In the rows, 128 means zero.
The rows of Y fall into 3 groups, and each row is roughly a mix of its group's hidden directions.
Y:
[[119 147 116 110 151 133 155  72 107 116 108]
 [144 116 130 128 112 120 170  80 104 137 100]
 [139 125  95 110 154 141 105 115 177 139 103]
 [106 140 147 141 117 183 133 163 108 123 147]
 [134  80 117 139 128 133 145 153 119 113 177]
 [155 156 131 102 138 128 102 181 135 116 144]
 [106 132 180 146 131 149 152 105 160 129 117]
 [ 92 121 154 113 143  90 126 137 138 115 172]
 [143 137 133  97  91 150 144 116 158 100 161]
 [112 158 107  83 152 151 118 140 104 114 150]
 [123 126 119 110 134 162 117 133 107 188 105]
 [127 163  99 136 106 106 144 149  98 149 161]
 [109 106 116 128 141 117  80 139  88 157 139]
 [114  97 119 127  94 135 117 129  83 166 116]
 [147 129 102 138 152 146 117 135 172 134  83]
 [126 122 135  95 175 160 106 118 152 142 105]
 [145 125 147 157 145 133 184 149 145 144 110]
 [164 125 111 175  90 137 121 128 108 135 107]
 [130 111 169 170 100 131 106 132 155 149 133]
 [108 109 133 122 151  91 124 160 142 128 175]
 [127 148 159 130  83 101 132 133 111 123 170]
 [101 146 153 109 122 151 171 116  88 124 132]
 [137 172 132 136 116 132 151 155 133 117  77]
 [ 99 141  93 115 126 135 143  86 112 168 129]
 [119 151 143 113 128 156 163 100 159 105  98]
 [113 122 122 112 116 115  62 133 130 146 155]
 [123 131 143 138 141 125 145  87  68 124 116]
 [119  84  98  90 109 148 110 122 110 148 138]
 [108 149 158 122 138 145 177 116 111  93 124]
 [109 145 167  85 133 146 130 116 168 138 134]
 [122 109 128 104 139 139 121  81 175 105 125]
 [125 152 114 116  74 119 131 141 100 162 142]
 [158 159 118 170 133 142 121 158 135 100 105]
 [117 127 116 160 180 117 128  88 149 136 124]
 [132 153 114 178 142 169 139 137 100 133 134]
 [134 120 127 200 138 110 114 119 132 128 112]
 [157 111 149 104  98  97 143 116  99 116  99]
 [137 145 154 128  96 101 155 151 130 141 173]
 [125 131 174 148 109  91 101 138 105 138 153]
 [103  98 177 122 133 158 116 123 128 159 143]
 [168 123 106 147  82 145 144 126 138  99 141]
 [106 152 125 134 164  94 123 146  81 129 140]
 [ 88  92  96 117 103 127 131 103  98 121 125]
 [146 124 136 102 112 161 132 139 183 134 152]
 [132 131  80 114 150 120 105 157 109 159 150]
 [147 113 102 132 112 125 142 134 158  77 159]
 [112 114  84 137  95 154 143 125  92 110 114]
 [122 106 140 181 103 105 135 116  99 142 147]
 [106 153 136 119 125 166 125 152 166  91 119]
 [120 153 150 122 128 133 172 115 125  96 172]
 [108 136 168 158 105 116 118  94  97 122 110]
 [134 109 136 129  89 132 141  98 146 126 182]
 [139  94 100 158 135 117 113 162  96 150 143]
 [132 105 157 121  96 103 135 119 165 108  92]
 [144 124  96 104  99 143  98 121 156  97 154]
 [116  87 115 133 122 107  87 103 134 131  90]
 [103 140 125  81 133 105 100 126 146 113 164]
 [144 158 144 184 154 136 114 143 117 111 117]
 [131 134 146 123  84 142 145 161  84 145 141]
 [130 134 153  89 113 152 136 169  95 124 148]
 [138 104 107  81 120  88 126 114 155 146 133]
 [146 110 118 109 154 169 121 127 171 127  98]
 [136 119 172 120 143 117 113 153 120 101 174]
 [107 124 145 148 178 114 124 135 152 145  90]
 [110 117 108 181 147 111 155  99 110 125 127]
 [131 153 117 104 153 138 107 133 167 157  91]
 [144  98 133 152  90 128 152 149 115  92 153]
 [116 115 108 118 131 110  63 142 137 142 150]
 [133 111 113 109 112 111 128 118  60 121 124]
 [168 123 142 104 103 112 155 117  89 125 105]
 [ 78 137 123 126 139 179 133 129 126 135 157]
 [128 151 164  98 143 109 104 119 160 104 154]
 [168 128 106 149 123 160 168 133 125 129  97]
 [111 122 122  81 110 151 121 166 143 135 161]
 [113 115 106 146 112 119 131 117  86 171 159]
 [161 162 148 113 161 117 146 106 162 134 115]
 [130 177 122 105 119  93 111 117 167 116 129]
 [142 173 125 130 130  83 161 153 135 140 124]
 [125  97 127 133 164  95  95 128 137  87 131]
 [135 102 124 138 130 136 135  97 149 136 190]
 [101 155  99 133 151 155 103 151 156 103 137]
 [125 152 135 138 132  98 157 135  71 149 119]
 [147 111 152  71 115  99 132 129 123 150 143]
 [152 158 121 129 136 143 147 118 181 131 161]
 [124 121 159 100 146 158 151 144 166 158 141]
 [124 131 125  79  96 155 160 125 134 104 108]
 [131 157 133 160 167 146 152  92 143 148 126]
 [156 128  77 143 137 100 126 168 138 131 134]
 [132  99 177 149 110  95 110 142 152 133 123]
 [148 120  97 129 116 128 151 126 150  70 146]
 [133 165  93  81 113 121  95 119 125 126 133]
 [158  80 132 170 125 132 123 133 154 114 146]
 [131  87 139 143 116 152 160 149  93 102 140]
 [120 148 135 117 119 164 111 184 130 102 141]
 [121  92 112 165 161 113  96 151 141 138 115]
 [ 88 137 136 106 156 145 144  82 108 134 139]
 [132 139 111  97 114 102 142 150 110 124 183]
 [127 114 114 138 111 109  82 175 127 101 128]
 [124 141 112 131 133 125 134 105 178  94  88]
 [135 155 157 151 116  91  94 123 152 140 101]
 [118 150 112 130 195 117 120 121 141 122 107]
 [139 125 117 150  99 100 146 126 150  73 139]
 [135  98 134 186 120 143 118 117 107 130  97]
 [122 148 161 160 119 162 136 144 141  92 102]
 [104 109 137 111 183 120 164 148 130 128 141]
 [113 126 132 113 151 141 123 150  97 122  68]
 [ 89  91 112  94 101 113 125 105 139 114 119]]
One row of each group comes first, with its name. Which group is each row after those in?
[145 148 147 131 173 156 148 161 140 106 111] | W
[ 95 120 161 110 133 153 143 115 106 159 163] | F
[136 148  99  89 154 139 141 129 172 110 113] | V

[146  85 111 128  87 139 108 156 112 150 134] | W
[134 142 102 119 151 113 131 169 125  80 105] | W
[ 93 126 126 119 156 146 138  85 108 155 102] | W
[159 132 116 145 121 157 172 117 144 102  97] | V
[113 151 157  98 105 127 122 154  81 144 122] | W
[141 108  96 141  96 107 102 157 112  98 108] | F
[138 150 120 141 122 133 113 155 157  78  95] | F
[123  89 134  99 109 105 141 102 100 161 143] | F
[147 132  60 131 108 140 130 147 122 114 116] | F
[ 86 121  84 129 115 151 115 138 159 104 126] | F
[150 143 136 131 115 120 195 144 123 119 147] | V
